In the data rows, zero lies at 4.5, halfway between 4 and 5.
In each game, the first row plays the second. By how much does the first row win? 10 means about a draw, 20 a big win and 0 a big loss. Wins can go round in a circle. Each row has two weighted sums of its numbers, A and B, taken from their middle values. A row wins by its A times the other's B, less its B times the other's A.
[4 5 5 3 2 5 4 3 7 4 4 4 2 3 6 8 7 5 5 4 4]
[4 3 4 4 2 6 4 3 4 4 3 4 5 7 9 7 6 3 5 0 2] -> 4
[4 2 2 5 4 5 6 4 4 5 3 4 8 5 7 5 5 5 4 0 0]
[5 5 4 4 5 2 5 7 2 4 4 7 7 6 4 2 4 3 1 2 0] -> 3
[3 5 4 7 5 5 5 3 3 5 7 7 6 5 4 3 5 0 1 0 5]
[4 4 4 6 6 5 3 3 4 7 8 8 5 5 6 6 3 1 0 3 3] -> 7
[6 4 6 5 4 6 2 3 8 7 6 4 4 4 3 2 2 0 3 5 4]
[6 8 5 5 3 3 6 8 6 5 5 2 3 3 0 0 0 3 5 6 7] -> 10
[3 5 5 4 2 2 8 8 7 4 3 3 3 0 0 0 2 3 7 3 3]
[6 7 4 3 4 7 9 6 4 3 6 3 2 2 1 1 3 5 5 3 5] -> 15
[4 3 2 4 6 7 6 4 4 5 4 1 1 1 5 5 7 4 1 1 2]
[4 2 3 7 8 8 3 3 7 4 0 1 1 4 5 5 4 2 0 4 3] -> 16
[4 4 5 8 7 2 5 5 1 3 1 2 4 5 6 1 0 1 4 5 6]
[3 7 9 8 3 3 6 5 0 2 2 4 4 4 4 2 2 3 3 3 5] -> 7
[7 9 8 4 4 5 4 2 1 2 4 4 3 7 3 0 2 2 2 6 4]
[8 6 4 5 4 3 2 3 0 5 5 4 3 0 3 2 4 4 4 7 4] -> 15
[4 3 4 4 2 0 1 0 3 4 5 5 3 2 3 5 6 4 6 3 2]
[5 4 5 3 2 2 1 2 5 5 4 2 4 4 4 4 3 5 4 5 6] -> 2
[6 4 3 1 1 0 4 6 4 5 3 2 4 5 3 4 5 6 4 6 3]
[3 6 3 0 0 3 5 6 3 1 3 2 2 4 3 5 5 3 6 5 7] -> 7
[1 2 2 0 2 4 4 2 1 2 2 4 5 5 6 6 6 4 6 4 6]
[0 0 2 1 4 4 2 1 2 1 4 5 4 5 4 6 6 6 5 3 1] -> 8
[1 0 5 4 5 3 1 1 3 1 3 3 6 5 6 4 6 4 5 0 6]
[1 2 5 5 3 2 0 2 5 1 5 6 4 4 5 6 7 5 3 3 2] -> 10
[1 8 8 4 1 0 5 6 2 4 7 4 2 5 5 5 2 3 5 6 7]
[5 5 3 3 1 4 5 4 5 5 5 4 5 5 5 3 3 6 5 6 6] -> 9
[6 6 2 2 2 3 5 6 5 6 4 4 4 5 3 2 2 6 5 8 3]
[4 2 2 2 4 3 4 7 5 5 5 7 3 5 2 4 5 8 3 4 2] -> 7
[0 1 2 3 3 3 5 5 4 5 5 5 5 3 5 6 6 5 4 2 4]
[3 2 4 5 5 5 5 3 5 6 5 3 4 5 6 5 5 2 3 6 5] -> 10
[5 2 1 5 7 5 4 6 4 7 5 4 6 7 8 2 3 3 5 4 5]
[6 2 0 5 4 3 4 8 4 9 2 7 4 6 4 2 4 6 5 4 2] -> 10
[6 4 4 6 4 4 7 7 5 4 4 3 5 4 2 2 3 4 5 4 4]
[4 4 3 4 4 4 5 4 3 5 5 6 4 2 4 5 7 4 4 2 4] -> 8
[3 6 5 4 5 4 5 4 4 3 7 5 3 2 4 6 3 4 4 4 5]
[3 4 7 6 6 2 3 5 6 5 4 2 4 3 4 7 6 3 3 4 2] -> 5
[4 6 7 4 4 5 4 4 6 3 3 3 4 5 4 2 3 2 3 6 6]
[5 6 6 4 2 6 6 5 6 1 6 5 5 4 5 3 4 6 4 7 9] -> 6
[6 4 4 3 6 5 5 4 4 1 5 5 5 3 5 3 4 4 7 5 6]
[6 6 4 6 5 4 5 4 3 3 6 3 4 3 2 3 5 8 7 6 5] -> 7
[4 6 5 5 2 3 6 5 4 3 3 4 1 4 7 5 5 4 4 3 4]
[5 6 4 4 3 4 6 4 2 4 4 3 5 6 8 4 4 4 3 5 4] -> 9
[6 7 5 2 4 3 6 7 3 1 6 4 6 4 3 5 1 5 4 5 5]
[3 4 3 5 4 2 3 4 3 3 4 6 5 3 4 6 6 3 3 4 4] -> 3
[1 4 6 3 3 6 3 2 3 4 7 7 5 3 6 5 4 3 4 4 3]
[2 5 7 3 3 4 3 4 6 5 7 5 3 4 2 7 4 5 3 4 1] -> 9
[5 3 1 3 2 4 4 4 7 5 5 5 5 1 3 3 4 7 5 4 7]
[4 6 5 3 2 3 5 8 7 4 4 2 2 4 3 4 3 3 4 6 5] -> 10
[3 5 5 3 5 5 5 5 5 3 3 3 4 5 4 5 5 2 4 3 4]
[4 5 4 3 5 7 7 7 2 8 3 3 3 6 4 5 4 4 3 6 3] -> 13
[4 3 2 5 5 7 6 5 4 5 2 3 2 5 3 2 5 4 4 3 5]
[3 6 5 7 6 4 4 5 3 6 4 6 4 6 3 4 4 4 3 9 7] -> 15
[5 5 5 3 4 2 2 2 4 3 4 4 4 3 5 4 7 5 7 2 3]
[5 2 2 3 3 1 2 3 3 3 3 6 6 2 6 8 9 6 6 1 4] -> 11
[5 3 5 2 4 4 4 4 3 5 3 4 3 5 7 7 6 1 3 3 4]
[3 6 4 4 3 6 6 5 4 3 5 4 4 7 5 5 1 5 5 5 6] -> 11
[3 2 4 3 5 4 4 3 4 2 4 5 8 4 7 6 6 7 5 5 2]
[5 4 3 7 4 5 4 4 4 3 3 5 6 6 3 1 4 5 6 4 7] -> 10
[4 4 5 5 4 8 4 4 5 2 8 6 5 4 3 6 5 7 3 6 6]
[4 5 4 4 6 5 3 4 4 8 7 6 5 6 5 6 5 5 6 7 5] -> 13
[5 4 1 6 5 4 6 4 6 9 6 4 6 5 5 4 4 6 6 6 5]
[4 5 4 5 5 4 4 7 6 6 5 3 5 5 6 4 4 5 6 5 5] -> 10
[4 6 7 4 5 5 7 7 7 3 4 3 7 5 3 7 3 5 4 5 6]
[4 4 3 3 3 6 8 6 2 3 6 5 5 3 6 5 4 4 6 6 7] -> 8
[4 2 3 6 7 8 5 3 4 5 5 6 4 4 7 6 6 6 4 4 4]
[2 4 5 6 5 5 4 4 4 5 6 5 5 6 7 5 5 5 5 5 6] -> 11
[4 4 5 7 4 5 4 5 6 5 4 6 5 5 4 3 4 7 6 5 6]
[3 6 7 6 5 4 6 4 3 6 5 7 5 5 6 4 5 3 4 5 5] -> 16
[7 8 7 3 2 5 6 6 4 5 7 5 4 4 4 6 5 5 6 6 8]
[6 7 4 3 3 5 5 5 6 5 6 4 3 5 4 5 5 6 7 5 7] -> 9
[7 4 3 6 7 6 5 5 6 5 4 3 6 6 6 4 4 5 7 7 8]
[3 6 5 5 6 6 6 6 6 4 4 4 6 6 5 4 3 5 7 6 6] -> 10
[4 5 5 6 4 6 6 5 4 4 6 6 6 5 6 6 7 8 6 5 2]
[4 6 4 6 5 4 8 6 3 5 8 5 7 2 6 7 5 9 4 4 4] -> 11
[6 7 7 4 8 6 5 3 5 4 5 4 7 8 5 6 3 2 4 4 6]
[5 6 8 6 6 2 4 5 4 4 6 4 6 6 6 4 3 1 4 5 4] -> 4
[5 5 7 8 4 4 6 6 4 5 6 4 5 3 6 5 5 4 5 2 4]
[5 6 4 3 4 7 5 3 6 3 6 7 8 7 4 2 4 4 5 3 6] -> 19
[7 6 4 2 4 5 6 6 4 7 5 7 4 4 3 1 4 2 5 4 6]
[6 3 3 6 6 7 4 3 7 6 5 7 4 5 4 3 3 3 3 6 4] -> 12
[6 4 5 6 6 7 7 7 6 6 8 3 4 2 4 4 5 6 4 7 3]
[4 6 5 5 5 4 7 8 5 6 4 4 2 2 4 4 4 5 4 7 4] -> 9
[5 5 3 6 4 3 8 9 4 5 4 4 3 1 4 3 5 7 6 7 2]
[5 5 3 7 5 7 8 5 4 4 3 3 5 2 3 5 4 7 6 4 3] -> 9
[4 7 8 5 8 5 6 4 3 3 5 3 5 5 4 6 4 4 3 3 2]
[5 4 5 6 7 8 2 2 3 5 3 5 3 6 5 5 6 3 2 1 4] -> 7
[6 5 7 5 9 4 2 2 5 4 3 4 7 6 5 7 5 0 3 3 2]
[5 4 5 6 3 3 3 3 3 4 3 4 6 4 6 5 4 1 5 3 3] -> 8
[6 7 6 2 4 4 4 4 4 3 5 4 6 6 4 1 2 2 6 4 6]
[5 6 5 3 5 5 3 2 5 4 4 5 7 3 2 5 4 3 5 4 5] -> 6
[8 4 3 5 4 3 5 6 3 6 5 4 1 0 2 2 5 5 6 5 4]
[3 4 5 4 6 3 3 5 5 5 4 3 3 4 2 5 3 3 5 6 3] -> 10
[4 4 2 4 4 5 5 6 5 7 3 2 2 3 4 5 4 5 4 5 8]
[5 3 3 3 5 5 3 6 3 6 1 5 2 6 4 5 5 4 5 4 3] -> 12
[3 5 5 4 3 2 7 7 1 3 4 4 4 2 3 7 6 7 5 6 4]
[5 6 5 5 4 7 6 5 3 3 4 4 4 5 2 6 3 8 4 7 4] -> 4
[4 4 4 6 7 5 5 3 0 5 6 5 4 3 6 5 6 7 4 5 0]
[5 6 5 6 3 2 4 6 3 6 5 4 4 4 2 6 5 6 4 3 5] -> 8
[5 5 6 5 6 4 0 2 4 6 4 6 4 7 6 7 7 2 2 4 2]
[2 6 7 1 3 4 0 2 4 6 3 7 4 8 6 8 6 1 1 3 4] -> 8
[6 3 4 1 3 4 3 4 5 5 4 5 5 5 6 5 5 3 4 4 2]
[6 3 2 2 4 4 4 5 5 4 4 6 6 5 4 3 3 4 6 3 6] -> 7
[5 2 1 5 3 6 5 6 4 7 6 6 2 2 3 3 5 6 4 5 5]
[1 3 5 3 2 5 5 5 5 2 6 5 3 2 4 6 5 6 6 5 4] -> 10
[3 5 6 4 5 3 7 6 3 4 4 4 6 4 4 6 5 6 4 3 5]
[3 5 6 5 4 5 5 4 4 1 4 4 5 5 6 5 4 4 5 2 6] -> 10
[6 4 6 5 6 5 5 4 5 2 5 5 6 6 5 5 3 5 4 5 4]
[2 3 4 4 4 3 2 2 2 5 4 7 6 4 5 7 8 4 4 2 2] -> 5
[5 4 6 6 6 4 2 3 5 5 5 6 6 6 6 4 4 4 4 6 4]
[3 4 6 5 2 4 2 3 4 5 5 6 3 3 4 6 8 5 4 2 3] -> 7
[7 4 4 3 3 4 4 5 4 5 6 6 4 4 4 2 3 5 5 6 5]
[6 6 5 2 4 4 5 6 5 5 6 5 3 5 3 5 4 6 5 6 4] -> 10
[3 3 3 4 3 3 5 5 5 5 4 4 4 3 6 5 6 5 6 4 5]
[3 2 4 4 3 6 5 4 5 3 3 3 3 3 6 6 7 6 6 3 5] -> 11
[3 3 5 5 4 5 4 5 5 2 3 4 5 4 3 7 6 5 6 3 4]
[5 1 3 6 8 6 4 2 4 3 3 5 6 5 8 5 6 4 5 3 4] -> 11
[3 7 6 5 2 2 7 6 3 2 6 4 4 4 5 4 3 6 6 6 9]
[6 7 7 4 5 5 4 5 4 5 6 4 5 8 5 3 3 4 4 9 8] -> 11
[6 4 5 6 6 2 3 4 6 4 4 5 7 6 5 3 3 4 8 8 7]
[5 7 4 4 1 3 7 6 3 5 6 5 3 4 4 2 4 8 7 8 5] -> 9
[7 4 2 3 3 4 4 5 4 8 5 6 5 5 4 3 7 8 7 4 3]
[6 5 3 4 5 7 6 5 6 6 5 4 6 5 3 7 3 6 4 5 5] -> 10
[4 3 3 5 6 5 5 4 5 5 6 6 6 5 9 7 6 5 3 3 7]
[2 6 4 7 2 4 8 7 4 4 5 4 3 4 6 6 3 5 4 5 7] -> 13
[2 3 3 6 4 5 5 4 5 6 4 5 6 6 8 6 7 4 3 2 3]
[5 5 5 6 6 6 4 4 7 4 3 6 7 9 2 2 3 3 4 4 9] -> 9
[3 1 4 5 6 7 1 1 6 3 6 9 8 3 4 9 9 4 4 3 4]
[3 9 8 6 2 3 7 7 5 4 9 5 2 2 1 4 2 6 5 9 9] -> 1
[4 6 6 5 6 5 5 4 7 7 6 3 3 3 5 3 5 4 8 7 7]
[4 6 6 7 4 5 5 7 6 9 4 4 2 3 4 6 9 8 5 4 4] -> 1
[8 2 4 4 5 8 5 5 9 2 2 4 5 5 3 6 7 8 6 4 2]
[4 6 5 5 3 5 8 8 3 3 5 3 4 2 5 8 7 7 7 2 4] -> 12
[6 4 4 4 9 6 6 3 2 5 2 4 5 6 7 6 5 4 5 4 4]
[6 5 4 7 6 6 5 5 4 2 5 2 7 5 5 6 4 6 6 5 5] -> 10
[5 2 6 8 8 4 3 2 4 4 4 6 8 7 8 5 5 4 6 3 3]
[5 4 5 7 6 5 2 1 4 6 6 9 9 9 8 4 7 5 4 3 4] -> 14
[7 6 7 5 3 3 5 4 5 2 8 6 7 3 4 3 5 5 5 4 7]
[7 5 4 4 4 5 3 2 8 7 6 5 6 3 3 6 6 3 6 5 4] -> 8
[9 4 2 5 3 6 5 6 7 9 7 5 3 5 5 3 4 6 7 7 7]
[5 1 5 3 5 5 3 5 9 4 4 4 5 5 4 6 6 4 7 2 2] -> 8
[3 5 3 3 3 5 8 9 6 7 3 4 3 5 3 4 4 6 5 5 5]
[4 4 5 2 7 6 8 6 6 2 4 4 5 5 5 6 5 4 5 5 4] -> 2
[4 4 4 6 5 6 7 6 3 4 5 5 3 3 6 5 6 6 5 4 5]
[5 7 7 8 9 5 6 6 5 5 4 1 4 7 5 3 1 2 4 7 6] -> 10
[5 2 5 8 7 7 2 2 5 3 3 6 7 6 7 4 6 4 5 2 5]
[5 6 7 6 5 5 3 3 5 4 5 8 8 6 6 5 5 5 4 4 5] -> 11
[4 7 5 5 0 3 4 3 3 4 6 7 2 1 4 6 9 5 6 1 5]
[9 3 1 4 4 5 4 5 4 9 6 7 5 6 4 3 5 6 6 5 2] -> 14
[8 2 3 3 4 7 3 4 8 4 5 4 5 4 5 3 5 4 6 3 4]
[6 0 0 5 6 6 5 5 8 7 3 6 6 4 5 6 6 7 4 5 2] -> 10
[1 4 7 2 2 4 6 5 6 3 4 4 3 4 6 6 6 3 6 3 3]
[4 6 4 5 4 5 7 7 3 6 4 3 2 5 4 5 4 5 4 4 4] -> 11
[6 5 5 5 6 4 5 6 3 6 4 3 5 4 5 5 7 5 2 4 2]
[5 4 4 8 6 5 5 5 4 2 4 5 3 4 3 4 3 4 4 3 6] -> 11
[9 3 4 7 7 8 5 3 6 4 5 5 7 8 6 1 0 3 4 7 4]
[3 8 8 5 2 5 4 4 6 6 4 4 3 4 2 5 4 3 4 6 3] -> 13
[7 9 6 4 6 4 4 4 6 4 6 2 6 4 2 3 2 4 5 8 5]
[5 5 4 5 3 4 2 5 6 6 4 6 3 3 4 4 8 4 3 4 3] -> 10
[4 4 4 4 3 1 6 5 4 5 5 4 3 2 4 5 6 4 6 3 4]
[4 8 6 4 3 0 8 9 2 5 6 0 3 1 3 2 2 3 6 7 5] -> 6
[5 4 4 2 5 2 6 7 5 5 4 3 3 5 3 5 5 4 4 4 3]
[3 4 5 5 4 6 4 4 4 3 3 4 6 4 3 4 6 4 4 3 4] -> 10
[4 3 6 4 6 6 5 3 3 3 3 6 5 4 2 6 6 5 4 4 3]
[4 7 5 6 5 6 4 3 4 5 5 2 3 3 3 6 6 3 4 6 4] -> 8
[8 4 3 5 6 6 3 4 4 7 4 3 2 5 5 3 5 5 5 8 4]
[2 5 5 6 2 2 4 3 4 3 3 3 3 3 5 4 5 5 4 4 5] -> 9
[7 6 5 3 3 6 4 6 3 5 3 4 4 4 2 5 3 6 4 5 4]
[5 4 2 3 1 5 5 3 4 4 5 5 5 4 4 5 6 6 5 4 5] -> 3
[6 3 2 2 3 6 3 3 3 3 4 5 3 4 5 5 5 6 5 4 3]
[4 1 1 5 6 6 5 1 6 4 4 4 6 4 7 4 3 5 5 4 5] -> 7
[3 3 4 6 3 4 3 5 4 5 4 4 4 5 5 5 5 4 3 3 4]
[4 4 4 4 4 1 5 5 3 6 3 5 4 5 5 2 5 3 7 3 5] -> 12
[4 3 1 5 4 5 4 3 4 6 5 7 6 5 6 4 5 6 4 4 5]
[4 5 5 2 3 4 4 5 4 4 5 4 4 4 3 5 4 4 4 5 6] -> 11
[1 5 4 5 3 3 5 5 5 4 7 4 5 2 3 8 4 5 4 4 7]
[2 3 4 3 4 3 5 5 3 5 4 5 4 3 5 4 4 4 5 4 6] -> 9
[0 5 4 6 2 5 6 3 3 5 5 5 4 1 5 6 7 6 7 5 5]
[6 4 3 5 4 7 6 6 5 8 5 3 4 5 4 4 5 6 5 4 3] -> 5
[4 8 7 5 5 4 7 6 4 3 5 2 4 4 3 4 4 5 5 5 6]
[4 3 3 6 5 3 5 4 4 4 4 5 4 4 5 5 6 5 3 2 5] -> 9
[5 7 9 6 5 6 6 6 6 2 6 2 4 6 4 6 1 3 0 6 6]
[2 6 8 4 5 5 4 2 5 1 4 5 6 5 5 5 3 2 5 4 4] -> 9
[5 3 3 6 4 3 3 4 4 5 4 5 6 5 3 4 6 5 5 3 2]
[7 4 5 4 6 5 3 3 6 4 4 5 8 7 3 1 2 2 5 4 5] -> 14
[3 5 7 5 2 4 5 4 4 3 7 5 3 2 3 5 7 6 3 2 3]
[4 4 5 4 3 6 5 4 5 3 7 3 4 1 4 5 4 4 5 1 6] -> 10
[4 6 3 6 5 2 7 6 5 6 6 3 4 5 5 2 3 4 5 8 6]
[4 3 3 4 2 4 3 6 4 6 3 4 3 5 5 3 5 3 5 3 4] -> 11
[5 4 3 4 6 4 5 5 4 5 3 6 6 5 4 4 4 6 5 6 5]
[3 6 6 5 4 3 6 6 3 1 5 4 4 2 3 5 4 6 5 5 7] -> 9
[5 3 5 3 6 7 3 2 3 2 3 4 3 4 4 4 4 3 5 4 6]
[3 5 5 6 5 2 3 3 4 5 4 3 3 3 5 6 7 4 5 3 2] -> 13
[7 6 4 4 3 3 5 6 4 4 3 4 5 4 4 4 3 4 5 8 6]
[6 4 4 2 4 3 4 5 3 3 6 5 5 4 6 4 4 5 7 6 4] -> 8
[5 5 4 4 5 5 6 5 3 4 7 5 4 5 5 2 3 7 5 4 4]
[3 3 3 6 2 5 5 4 4 5 6 4 4 3 5 4 5 6 3 3 6] -> 13
[1 3 3 7 3 1 5 6 4 4 4 5 4 0 4 5 7 5 4 2 5]
[5 6 5 6 3 3 8 7 4 4 7 4 2 3 6 4 3 5 4 7 6] -> 11
[5 2 1 3 3 5 4 5 6 7 3 4 4 5 4 4 5 5 5 5 3]
[4 3 3 4 5 6 5 3 6 4 3 5 6 6 6 2 5 5 6 3 6] -> 8
[1 5 5 6 5 3 7 5 3 3 6 5 7 1 2 6 5 6 6 4 6]
[4 1 4 6 6 6 4 4 5 6 5 6 3 4 6 6 7 4 3 3 3] -> 8
[4 7 5 5 5 5 5 6 5 9 6 4 2 5 4 7 3 6 2 8 4]
[4 6 5 4 5 4 5 6 3 6 4 4 4 4 7 4 5 5 5 3 4] -> 11
[6 4 3 5 5 4 5 6 6 4 2 6 5 6 4 3 5 7 5 4 4]
[5 6 5 6 4 5 7 5 2 4 5 6 4 5 6 3 5 5 3 5 4] -> 10
[6 5 4 4 5 7 7 5 1 5 6 5 3 4 6 2 6 5 4 2 2]
[5 5 4 4 7 9 2 1 7 7 4 5 4 7 5 5 4 3 2 3 5] -> 13
[4 3 4 5 4 3 2 5 4 6 5 6 1 3 5 6 7 4 1 3 3]
[1 6 8 6 2 2 5 6 6 1 6 4 5 4 4 5 3 4 5 4 9] -> 10
[6 7 7 6 6 5 8 7 5 3 5 3 5 5 5 2 0 4 6 7 7]
[6 5 3 3 5 5 5 3 3 4 4 5 5 5 3 2 6 6 9 4 4] -> 9
[7 4 2 6 6 4 7 6 3 5 6 4 5 1 4 2 6 8 5 7 4]
[3 4 6 6 5 3 6 5 4 4 5 2 3 0 3 7 6 5 6 4 5] -> 9
[6 5 6 5 5 5 4 5 5 3 4 2 2 5 6 4 4 4 5 6 5]
[6 7 6 5 6 4 5 6 5 7 3 2 4 8 6 5 3 4 4 7 4] -> 10
[6 3 3 5 5 4 3 4 5 4 2 4 8 7 6 5 8 4 4 3 3]
[5 7 5 6 6 2 7 7 1 5 5 7 7 5 3 4 2 6 5 5 5] -> 2
[3 7 7 5 4 6 3 2 4 3 7 6 4 6 3 6 3 2 3 3 7]
[3 5 5 5 3 4 4 3 4 7 7 6 4 4 4 6 5 5 2 5 4] -> 8
[6 5 4 5 4 2 4 5 7 5 6 3 5 4 3 2 1 3 6 7 7]
[1 3 4 3 3 2 3 4 7 4 2 5 5 2 5 5 4 4 7 5 4] -> 8
[2 7 5 4 1 0 9 9 5 5 5 4 3 2 2 4 4 6 6 6 8]
[4 4 5 4 6 7 5 3 6 4 4 4 5 5 5 7 7 5 3 6 5] -> 11
[4 3 3 5 5 5 8 6 2 3 7 5 5 1 7 6 6 9 7 7 6]
[5 3 3 8 7 5 5 5 3 5 5 4 4 5 6 3 5 7 7 5 6] -> 10
[6 3 5 6 5 7 3 5 5 6 3 5 3 9 6 2 4 6 4 5 5]
[3 6 7 6 4 5 5 4 4 3 6 6 5 5 7 7 9 8 4 3 3] -> 13
[8 8 6 5 7 8 4 3 5 5 6 5 6 8 8 6 4 4 4 8 5]
[6 3 4 2 4 6 2 2 5 5 4 8 6 8 8 7 7 4 4 3 0] -> 7
[6 6 5 5 6 4 4 4 6 5 5 3 7 6 5 4 3 3 6 6 7]
[4 5 6 4 3 5 3 5 5 5 6 6 6 4 5 6 4 4 4 5 5] -> 8
[4 5 6 6 5 4 6 5 7 5 7 5 5 6 6 4 5 3 3 4 5]
[6 4 4 4 4 7 5 6 5 9 6 6 4 7 6 3 4 4 1 6 3] -> 15
[4 5 5 4 2 6 8 6 6 4 6 4 2 3 6 2 5 5 4 4 7]
[4 4 5 6 6 8 5 5 6 3 6 4 5 4 5 5 5 4 5 3 6] -> 10
[3 2 3 5 4 6 5 5 5 7 3 6 3 4 6 4 7 4 6 4 6]
[2 9 9 7 5 5 8 6 4 3 5 1 4 3 1 6 2 4 7 7 7] -> 13
[5 5 5 5 8 8 5 4 5 6 4 5 5 5 6 5 4 6 4 6 4]
[6 7 7 6 9 6 5 4 5 5 4 4 4 6 5 5 5 4 5 7 4] -> 13
[5 8 7 6 5 3 4 5 4 4 5 4 5 6 4 6 5 5 5 6 6]
[4 8 8 6 6 2 6 5 2 3 6 4 6 5 6 5 3 4 6 5 5] -> 14
[5 7 6 7 3 3 3 4 5 3 5 4 6 6 5 7 6 5 4 3 6]
[6 7 7 4 5 2 5 6 3 7 4 4 6 8 5 1 2 0 5 5 6] -> 9
[3 5 6 3 2 3 4 4 5 4 5 7 7 6 3 6 4 4 3 4 4]
[3 4 6 4 4 5 3 3 7 3 6 6 7 6 5 5 4 3 4 4 5] -> 10
[5 7 5 3 6 3 5 7 5 5 7 6 4 5 4 4 2 6 3 8 5]
[2 3 5 6 4 7 4 3 8 4 5 4 6 4 4 7 5 3 3 3 4] -> 11
[5 4 5 6 7 7 6 6 8 6 6 4 5 5 4 7 3 5 3 6 5]
[4 6 5 4 4 3 5 7 5 4 5 4 4 4 3 4 4 5 4 6 5] -> 10
[3 4 6 4 6 5 5 5 4 5 2 3 4 4 4 6 6 3 6 4 6]
[1 6 6 5 4 4 5 4 5 2 3 3 4 3 3 7 5 5 6 4 5] -> 8
[5 4 5 6 3 5 5 6 4 4 4 5 2 4 4 4 6 8 4 4 5]
[7 5 6 5 8 7 4 4 7 3 6 5 6 7 4 5 3 6 3 6 3] -> 4
[5 7 9 6 5 5 3 3 4 3 5 5 6 6 6 6 5 4 4 4 9]
[6 6 5 5 5 4 4 4 4 6 5 5 4 4 5 6 6 5 3 8 5] -> 10
[9 5 4 5 5 6 5 5 5 7 5 4 6 6 6 3 5 4 7 9 6]
[6 2 2 5 5 5 4 3 5 5 5 7 7 6 6 5 5 9 6 6 6] -> 10
[5 6 3 6 4 5 6 6 4 6 6 4 4 3 4 4 6 8 8 7 6]
[3 4 4 3 4 2 5 6 3 5 6 6 6 4 4 8 7 9 7 5 8] -> 13
[4 4 5 7 7 5 5 5 5 6 6 3 4 3 8 8 6 4 6 8 6]
[3 7 7 6 4 2 6 8 5 4 6 3 2 6 6 8 2 6 6 9 7] -> 6
[4 4 4 2 5 6 4 4 6 4 4 5 6 7 8 6 6 7 7 6 3]
[4 3 6 2 7 4 3 5 4 5 3 9 7 8 7 8 8 5 6 4 2] -> 7
[5 4 4 5 6 4 6 5 2 6 7 7 8 5 7 6 7 6 6 5 7]
[7 4 3 6 4 6 5 5 4 8 7 8 5 6 6 6 6 7 6 7 5] -> 8
[6 3 5 4 5 7 4 3 7 5 9 5 7 6 7 9 7 6 7 4 4]
[5 6 6 5 4 3 4 8 8 6 6 6 7 8 6 4 3 7 5 5 4] -> 12
[2 7 7 5 1 1 8 8 7 4 7 8 6 5 5 7 7 8 4 3 4]
[7 5 2 4 4 7 8 9 3 8 9 8 8 6 7 5 5 6 4 3 4] -> 6
[3 5 9 5 9 3 4 6 7 5 5 6 8 6 4 4 3 1 4 4 5]
[7 5 5 8 6 7 6 7 6 8 5 7 5 6 3 2 5 3 3 5 1] -> 12
[7 7 8 5 6 7 8 7 5 4 7 5 6 3 3 3 3 4 6 5 4]
[7 7 5 4 5 7 6 5 7 5 4 5 1 3 3 3 5 5 4 4 4] -> 11
[8 4 4 6 5 7 4 6 5 6 4 5 0 2 4 4 7 6 4 4 3]
[5 5 8 6 6 7 6 6 6 3 4 4 3 4 6 4 4 4 3 4 5] -> 7
[5 7 8 8 7 6 7 6 5 3 4 2 4 3 6 6 5 5 4 8 6]
[6 7 6 8 5 7 5 4 4 5 3 4 5 5 5 5 5 5 5 8 8] -> 10
[7 6 7 4 7 6 2 1 5 2 3 5 7 8 4 6 6 6 8 5 6]
[8 3 3 6 6 6 2 2 4 5 4 7 7 6 5 5 9 9 6 4 5] -> 9
[6 4 6 6 3 3 3 4 2 6 5 5 3 2 5 8 9 8 4 5 1]
[6 6 5 3 5 5 2 1 4 6 4 5 5 6 7 7 5 4 6 5 3] -> 11
[7 4 3 4 3 3 3 5 5 5 4 4 4 6 8 5 6 6 4 4 4]
[6 6 4 2 2 2 6 7 5 4 5 3 6 4 6 6 6 6 4 7 2] -> 6
[3 4 4 3 2 5 5 3 4 3 5 7 8 6 7 6 4 3 5 4 5]
[4 5 4 4 5 5 6 5 4 5 6 6 7 7 4 3 1 3 4 5 6] -> 7
[4 2 2 5 7 5 3 3 6 8 6 7 8 6 5 5 6 5 2 5 1]
[3 6 6 3 6 3 4 6 7 8 7 6 6 7 2 4 2 2 2 7 4] -> 9
